In the rows, zero is written as 128.
The rows below come in pairs that one turn or mirror swaps. Which row does each named row swap with?
Zokab: 153,118,146,158,131,100,115,127,127,141,138,142,137,175,139,150,117,102,150,135,114,141,123,136,139,125
kom: 119,121,126,154,118,118,132,120,129,116,135,140,141,117,131,131,118,106,161,138,127,88,152,151,123,190
dinaf: 130,138,132,139,118,125,93,114,114,137,134,128,121,170,171,139,111,138,148,154,119,83,132,120,117,182
nifab: 130,159,142,117,146,134,103,132,113,124,86,154,136,125,123,126,122,143,148,147,126,132,132,129,128,153
vidu: 143,135,132,145,134,149,86,95,142,108,135,122,121,144,120,115,138,104,138,124,113,125,122,142,122,156
nog: 163,139,137,143,100,127,125,119,121,117,151,131,137,159,143,125,142,162,105,116,105,95,129,110,126,185
godu: 156,143,120,147,145,115,118,117,105,123,142,146,141,110,138,138,166,142,124,119,114,108,125,166,122,130
lalo: 132,160,132,168,84,152,137,134,124,112,135,161,106,123,165,142,138,147,125,110,98,98,130,122,134,145
zepe: 119,127,142,131,98,140,97,144,89,128,113,147,127,157,162,105,104,111,145,140,112,98,123,129,124,127
tisi: 112,146,154,167,120,99,128,130,130,115,127,164,104,143,150,166,120,148,149,142,96,116,133,116,134,146
Dad: 168,105,152,146,130,109,133,107,107,127,155,148,138,175,144,151,129,107,142,113,113,119,128,113,149,123
lolo: 158,148,138,156,82,156,125,139,108,146,143,140,126,139,158,125,127,135,100,134,114,131,104,101,116,160
Gad: 152,126,112,122,131,153,139,106,146,139,136,125,147,139,113,130,138,124,134,121,129,104,128,151,131,132
mubis: 146,128,161,170,122,156,117,142,97,139,134,138,127,135,129,177,140,125,125,123,128,114,133,117,176,145
lezet: 162,120,147,129,126,148,130,115,119,109,152,185,147,155,125,143,135,136,121,132,124,98,113,80,134,159
zufin: 161,136,129,157,109,122,98,112,87,147,117,136,137,165,132,141,134,144,106,134,131,123,104,135,152,174
libo: 120,145,148,127,109,135,93,136,117,109,141,122,123,155,138,125,134,148,162,114,103,101,130,159,121,158
zaluf: 132,126,131,145,122,127,116,128,106,137,141,109,147,140,157,131,141,117,161,128,91,89,132,156,108,140
gofiv: 133,110,101,132,111,153,116,128,77,124,148,147,125,120,150,156,107,120,138,148,114,111,144,157,120,154
dor: 134,135,158,175,104,138,104,97,86,121,134,173,121,124,135,132,143,118,137,106,114,112,137,113,160,189
muk: 156,152,149,162,119,98,109,147,96,148,140,132,143,159,122,148,130,130,140,110,137,115,114,96,126,142
kipi: 154,142,139,148,109,122,126,87,120,111,134,168,129,163,137,167,114,150,140,120,90,123,127,103,135,187
rukab: 147,132,161,170,123,119,128,142,101,125,135,168,132,113,147,126,145,107,120,119,145,131,135,102,148,189
nupa: 153,121,147,116,155,131,122,126,122,126,135,153,105,151,158,135,140,128,138,127,156,131,150,98,149,142
des: 138,130,137,167,74,146,124,121,118,129,133,134,145,130,153,139,95,134,142,141,132,82,126,141,122,178
remel: 124,131,127,126,155,110,108,103,82,113,126,189,125,127,147,126,137,144,126,126,117,95,125,129,142,153
duvab: 118,124,119,155,135,116,135,115,130,123,134,141,148,122,129,148,113,106,162,138,133,98,150,155,127,178
Zilu: 144,138,114,152,116,159,131,85,120,137,138,134,143,123,108,137,136,113,153,122,113,104,135,145,135,119
lun: 171,104,157,142,125,136,127,125,114,128,138,154,136,108,134,131,141,126,125,116,166,142,131,136,146,145
kas: 136,129,166,163,115,133,121,141,87,125,136,165,120,112,147,125,139,118,120,120,134,128,130,94,148,194
pero: 140,151,110,131,126,133,120,144,155,117,115,147,133,144,148,119,138,135,119,126,146,135,142,143,123,136
kemuz: 112,128,153,136,130,130,120,136,130,139,145,140,126,148,106,127,129,98,149,127,113,127,172,121,131,132
tonok: 156,156,139,171,84,156,121,122,82,142,142,149,127,112,142,129,130,123,122,134,106,139,118,102,118,135
simo: 168,171,134,153,120,145,140,128,106,101,139,137,136,138,150,126,109,114,119,134,126,114,134,76,117,149
tum: 140,120,117,119,95,139,160,133,121,114,116,134,107,145,127,137,109,145,141,137,130,131,151,127,137,139
fegal: 148,148,139,163,103,129,127,128,72,125,136,156,136,90,142,147,117,124,149,149,115,127,155,126,108,139
fisan: 143,118,172,161,139,132,146,121,133,137,155,156,137,137,133,156,122,166,134,139,96,110,124,122,121,140
gilup: 159,141,135,146,114,129,133,86,119,113,136,170,125,157,140,161,111,145,140,122,94,126,127,101,137,193
Puneg: 132,159,140,111,143,130,103,132,108,116,83,164,138,126,123,127,124,144,144,140,127,132,134,127,124,145
fif: 131,146,131,155,129,107,139,127,101,115,123,149,141,104,132,146,117,111,168,148,128,124,168,142,113,144
bolon: 120,130,130,146,136,164,113,117,111,139,125,198,138,131,161,119,113,147,116,134,124,107,113,140,124,143
mevu: 155,135,147,140,109,121,141,102,109,118,135,169,130,175,141,135,102,128,128,117,104,127,129,96,154,188
nudo: 134,138,136,133,127,107,80,133,132,142,141,152,114,118,141,155,146,143,142,131,135,141,112,134,127,138
bas: 136,149,118,121,103,129,130,113,112,123,152,161,127,128,149,153,113,155,142,116,128,68,126,93,143,157
zogep: 133,136,138,173,112,148,107,79,98,129,138,162,134,121,116,150,141,111,156,111,104,103,140,144,152,164
nafos: 149,130,141,156,115,151,137,135,101,130,139,165,124,142,181,130,152,105,130,93,120,125,131,101,150,131
pegu: 165,148,127,152,114,150,121,111,98,114,117,143,163,144,152,136,124,118,123,169,150,94,116,111,151,149
movo: 156,99,150,138,96,149,117,108,133,99,142,129,111,134,135,135,140,123,144,166,115,142,128,128,135,152
lem: 140,158,144,163,109,132,135,134,75,123,130,163,130,92,137,145,123,116,149,143,117,136,155,119,116,136
bibi: 132,146,127,153,113,127,107,117,78,149,159,168,149,161,144,123,114,98,111,126,112,109,147,100,124,170
zibep: 137,110,127,160,101,149,112,118,135,137,148,147,133,148,155,144,120,112,123,133,122,83,88,125,131,181
teziv: 136,117,142,116,102,145,120,132,77,121,126,156,128,156,148,97,104,119,133,126,106,86,128,105,144,145
felaf: 135,133,145,175,108,156,106,84,106,128,130,166,130,115,117,149,142,114,151,107,117,106,146,139,164,154
simop: 130,145,146,115,139,112,109,134,116,128,96,144,141,148,121,113,109,125,149,148,121,136,133,146,128,155
kul: 121,114,102,117,97,138,111,120,113,118,142,161,106,148,128,114,113,119,159,98,129,112,135,127,118,148
Pev: 153,109,145,124,137,136,143,160,126,125,139,139,134,111,137,133,133,115,125,142,148,115,113,113,121,132
zun: 164,162,129,139,129,125,137,135,96,110,155,172,139,161,170,147,130,132,128,98,142,130,134,116,141,144
zona: 124,132,138,137,119,140,92,142,145,121,125,163,142,148,128,141,123,126,146,170,122,119,111,133,94,144

Swapped with zogep: lem
Swapped with simo: vidu
Swapped with rukab: kom
Swapped with bibi: kemuz
Swapped with kas: duvab
Swapped with remel: tisi
Swapped with nupa: dinaf

The rows below come in pairs that one turn or mirror swaps. Which row does each named row swap with?
misov: 131,92,144,164,116,124,149,145,134,167,113,100,87,119,130,120
sed: 179,105,152,124,139,126,157,141,124,143,93,116,116,115,114,136
zeg: 144,122,148,109,158,110,114,138,138,175,132,141,118,148,131,119
tukep: 126,163,152,156,112,93,126,134,119,167,112,122,122,99,151,123
Mokik: 188,121,113,120,146,105,125,142,135,161,119,102,107,99,126,136
gim: 142,108,139,183,136,130,141,144,109,127,131,120,101,113,127,157
gek: 160,139,136,118,174,109,124,129,105,164,115,116,121,122,99,143
fole: 139,117,169,152,125,123,105,159,136,165,114,132,119,128,97,151
gogul: 145,92,158,139,131,77,131,152,148,171,131,122,128,114,145,156
rara: 156,128,137,151,162,110,138,160,95,147,128,143,99,121,176,122
Pakag: 115,125,140,155,147,114,156,141,95,175,115,130,111,141,132,127
Basaf: 163,124,129,161,123,139,122,119,111,169,104,122,137,102,134,131
pobul: 142,150,166,162,159,131,143,148,99,161,134,129,75,116,123,134
piga: 108,150,150,153,136,110,127,143,99,136,100,124,116,115,155,137
Zime: 150,101,143,154,162,103,93,124,130,147,124,122,120,91,142,109
bez: 160,122,111,165,127,100,115,173,105,162,111,127,108,140,130,139
bemos: 147,112,168,110,117,110,114,169,142,166,113,118,126,97,139,136
Sufaz: 92,128,143,160,145,91,122,150,125,154,121,131,114,128,134,115
baboz: 175,127,127,144,136,98,139,120,118,162,152,123,130,99,111,142
parad: 156,100,137,140,117,94,119,135,119,150,116,154,111,106,135,173
fida: 145,128,143,162,137,132,121,136,133,194,114,130,81,135,147,138
tafum: 190,126,154,153,130,90,128,151,108,146,121,130,110,112,124,101
gipud: 150,122,145,164,137,85,113,127,130,152,127,110,143,99,98,146
Mumal: 140,147,161,147,156,134,135,170,102,159,155,105,109,107,116,137
kez: 166,116,149,136,122,96,139,115,146,151,110,113,100,81,139,152
zedu: 111,129,143,139,143,96,143,140,137,124,121,122,78,122,130,123
sesik: 148,136,132,156,167,131,124,155,105,175,128,126,91,109,141,100
guko: 135,108,135,128,135,103,135,162,128,145,164,112,109,130,160,151
rerod: 130,127,140,165,148,109,110,163,100,160,98,126,77,93,129,121
kole: 122,96,143,116,104,118,123,141,118,145,143,125,112,121,133,129
Pudif: 174,119,149,114,146,106,135,166,121,149,131,121,127,124,134,174
gos: 132,120,134,174,157,115,113,152,121,140,98,97,121,133,127,137
momuv: 165,103,156,148,146,95,147,133,121,136,119,109,107,80,164,142
keko: 139,147,160,158,169,95,122,150,144,142,152,126,93,127,131,152
ledo: 159,124,155,116,130,143,118,150,127,196,121,120,121,108,140,136
refel: 140,151,139,137,151,125,131,134,130,149,113,104,114,110,182,125
mape: 115,117,154,135,140,142,117,157,133,135,120,127,137,117,149,125
Zibov: 152,135,143,99,140,91,136,153,126,150,123,128,93,133,127,165
puv: 169,153,140,166,144,116,122,126,132,154,135,154,104,117,122,116
vig: 152,147,147,147,111,125,141,158,124,156,82,138,97,138,144,139
lon: 138,135,190,135,166,127,133,147,127,163,138,126,89,96,146,148
Sive: 176,138,139,144,136,81,138,153,143,143,120,103,90,106,148,110
dimir: 129,103,174,143,142,101,109,128,125,181,106,134,116,86,153,147
sesu: 134,165,138,135,158,95,125,123,109,140,112,122,131,105,146,145

Swapped with kez: Pudif
Swapped with tafum: kole
Swapped with dimir: gek

